Here are some points:
(-36 2 30 0 18 1 0 6 -11 5 -28 35 -52 22 22 -43 18 31
 35 -14 -40 -5 0 -21 67 -37 -5 -10 -25 -14 -2 -22)
(61 29 -107 49 -9 -5 90 23 16 16 43 14 -116 20
 28 92 -7 59 19 25 30 18 -46 -44 16 -38 41 -10
 8 20 -63 -23)
(11 45 -69 62 42 -3 24 14 -21 -19 18 -39 -40 5 2 61 -48 99
 32 10 59 4 -22 42 -40 48 57 23 39 36 -54 17)
(77 7 -41 31 -30 16 -5 -42 15 29 -35 -61 -10 -40 66 32 -54 -58
 14 24 -13 17 -16 -7 -33 59 -27 -4 49 -17 38 20)
(125 -121 63 -25 -63 56 -30 48 15 34 44 -80 48 -51
 32 92 112 -33 -126 83 2 81 41 54 -56 -127 55 -53
 44 49 118 -127)
(22 -5 46 6 -17 21 -4 -27 40 -39 42 -20 -4 -57 16 12 18 -47
 -37 -1 6 4 -7 21 7 -6 -7 -65 -45 25 42 -8)
(-45 30 -1 -3 24 10 102 -13 7 -17 45 65 -83 -8
 -30 -42 80 49 7 -39 46 -5 32 -38 101 -73 49 -70
 -26 52 -8 -102)
(-71 -37 50 -59 -35 43 -16 27 13 16 0 58 0 -5 -19 -69 38 -33
 -25 17 1 65 68 64 40 -65 27 -20 6 -17 25 -71)
(-6 -24 25 -26 2 -3 -24 -55 -1 7 -13 29 -25 15 6 -56 4 -19
 37 -4 -43 -9 -28 -54 55 6 -49 -27 1 37 42 -12)
(21 72 -61 15 -31 2 27 -49 -46 47 -72 -40 -18 -43 25 46 -93 -32
 65 2 -27 -12 -56 -41 -11 63 -67 66 64 -41 -17 -17)
(-101 6 -86 82 4 17 43 56 60 -21 32 118 101 39
 1 -45 -74 -121 -70 77 16 36 127 121 -13 7 23 -5
 6 -56 -39 16)
(-73 30 -3 32 52 19 68 0 -33 -13 15 21 -42 -9 -39 -6 -16 43
 14 -19 -11 -11 -10 25 37 8 -2 -4 -6 33 -43 45)
(-31 -1 -30 -8 14 3 32 0 -28 20 -44 24 -25 32 -21 -6 -13 -26
 36 -2 -7 -5 -35 -36 39 33 -33 15 16 11 -23 0)
(-98 40 -35 -8 6 -6 40 -5 -53 60 -83 -59 34 -52 -26 24 -16 -25
 40 -25 -2 -2 8 2 23 59 -56 4 86 -44 15 -53)
Then 12 other points, each followed by its number:
(42 60 21 -4 38 -3 -74 -29 54 -66 63 14 52 75
 39 -55 23 53 47 -51 26 -44 23 -4 -110 23 14 -5
 -111 -47 -34 75) 0
(-45 -61 -44 -26 -56 5 79 34 -35 58 -37 30 15 -1 -74 37 13 -69
 -43 57 -10 10 -7 -8 75 -74 1 16 92 60 53 -64) 1
(68 42 10 -20 21 -28 -79 -7 65 -52 50 23 55 81
 19 -37 36 54 13 -58 68 -19 4 -15 -113 25 54 -24
 -91 -54 -17 46) 2
(33 45 13 19 -12 -5 -14 -2 40 -43 62 12 -5 -10 23 4 -16 45
 15 -31 8 19 8 8 -26 -2 17 2 -36 -23 -47 9) 3
(-6 -27 35 -26 36 -19 41 -6 -2 -47 14 -6 -30 -20 -28 -2 45 3
 -18 -8 -6 -41 -27 -28 68 -19 16 -9 -22 56 16 -2) 4
(-5 -47 -12 22 24 -17 34 25 -43 -6 -11 -40 -17 -39 -31 83 14 -9
 -43 2 14 -27 -24 -1 26 25 -9 -19 38 36 29 -3) 5
(102 -37 -29 -46 -30 7 13 5 14 27 17 -51 31 -29 -36 106 24 -11
 -65 9 32 -19 -66 -65 -43 -64 -5 4 22 52 19 -13) 6
(47 55 -27 6 -55 -5 18 -59 -35 20 -51 -33 -9 -104
 -1 115 -72 -49 47 -11 40 12 -81 -40 -46 43 -75 52
 61 -67 -24 25) 7
(-58 -52 -33 -45 7 -5 7 31 -43 35 -39 -13 -66 43 -5 26 38 21
 31 20 47 57 -57 -41 24 5 17 29 56 21 -21 -14) 8
(-24 25 -31 49 18 15 34 31 4 15 -9 29 -6 21 20 -63 -42 1
 -2 48 -43 -9 60 67 19 -18 39 27 25 12 -19 51) 9
(-24 24 29 -23 17 -5 -53 -19 -14 -25 -14 11 47 30 -5 -33 0 1
 28 -50 7 -36 -39 -41 -43 76 4 0 -22 -22 -39 65) 10
(-10 4 51 15 -56 17 -80 29 -5 15 -16 -4 2 32 72 -36 -16 -40
 -8 4 -16 12 42 63 -31 40 50 -34 -5 0 7 -32) 11
Which of these numbered points is nearest to each point below by angle, seen from the average point of the first points? Its number follows each.
(-28 102 -44 26 30 -47 -40 -20 -1 -28 -7 43 89 28 6 -3 -70 6
 30 -55 -1 -82 -4 -30 -12 77 -35 51 -4 -71 -72 84) > 10
(-40 10 -3 -19 15 -18 5 -33 -4 -7 -3 54 -26 29 -31 -48 46 -5
 21 -32 1 -35 -14 -39 28 25 -9 -28 -59 -22 -18 28) > 10
(-21 -41 40 19 1 3 -10 48 11 7 8 46 -19 23 32 -42 25 -10
 -37 3 -30 39 67 44 -5 -40 27 -5 -43 -14 13 -42) > 11
(-109 38 13 32 48 -16 51 -25 23 -58 27 57 37 -29
 -53 43 -11 -22 6 -47 53 35 4 10 14 68 16 -47
 -7 -12 -77 42) > 10
(-1 51 -38 -2 -15 6 36 -19 -65 49 -72 -50 -21 -26 9 35 -64 13
 63 -6 -18 -24 -26 -15 3 51 -43 56 51 -9 -29 12) > 7
(28 44 -60 30 30 -24 2 7 4 -24 22 -26 -1 8 -7 79 -19 42
 15 -4 63 3 -35 -6 -35 37 22 0 27 19 -38 7) > 3
(3 -31 -19 22 22 -6 32 1 -24 -3 16 -45 -48 -15 -33 58 40 43
 0 10 33 16 -42 -19 13 20 -3 -49 14 52 16 -30) > 5
(14 15 54 6 -3 5 -17 -33 3 -12 0 35 -27 -13 76 -62 5 -19
 11 -5 -87 -31 22 -12 42 -36 -46 -3 -74 -10 12 5) > 0
(48 0 -34 -5 -39 -17 -30 -18 -5 8 -8 -48 -6 -46 -15 80 -9 -35
 -18 19 50 10 -56 -12 -46 32 -25 -8 3 -28 -6 23) > 7
(-102 -39 26 -89 -43 -51 -87 62 -13 83 -57 12 -31 50
 -44 -44 72 -11 14 -10 -7 13 -40 7 8 8 19 5
 73 33 9 0) > 8
(-99 -74 -62 8 -12 21 94 88 -53 84 -36 -10 -37 47
 -101 24 64 -9 -19 95 -11 29 23 -8 79 -74 -1 24
 118 29 23 -65) > 1
(-51 -59 -15 1 -1 -6 65 43 -32 15 -46 15 -7 19 -38 -2 13 -36
 -18 34 -48 -12 23 -9 85 -26 -12 16 43 24 31 -24) > 1
(75 -22 -3 -32 -40 -6 -16 -15 5 10 16 -42 9 -23 -35 66 29 -2
 -44 5 37 -19 -48 -34 -39 -56 20 19 7 11 13 -14) > 6
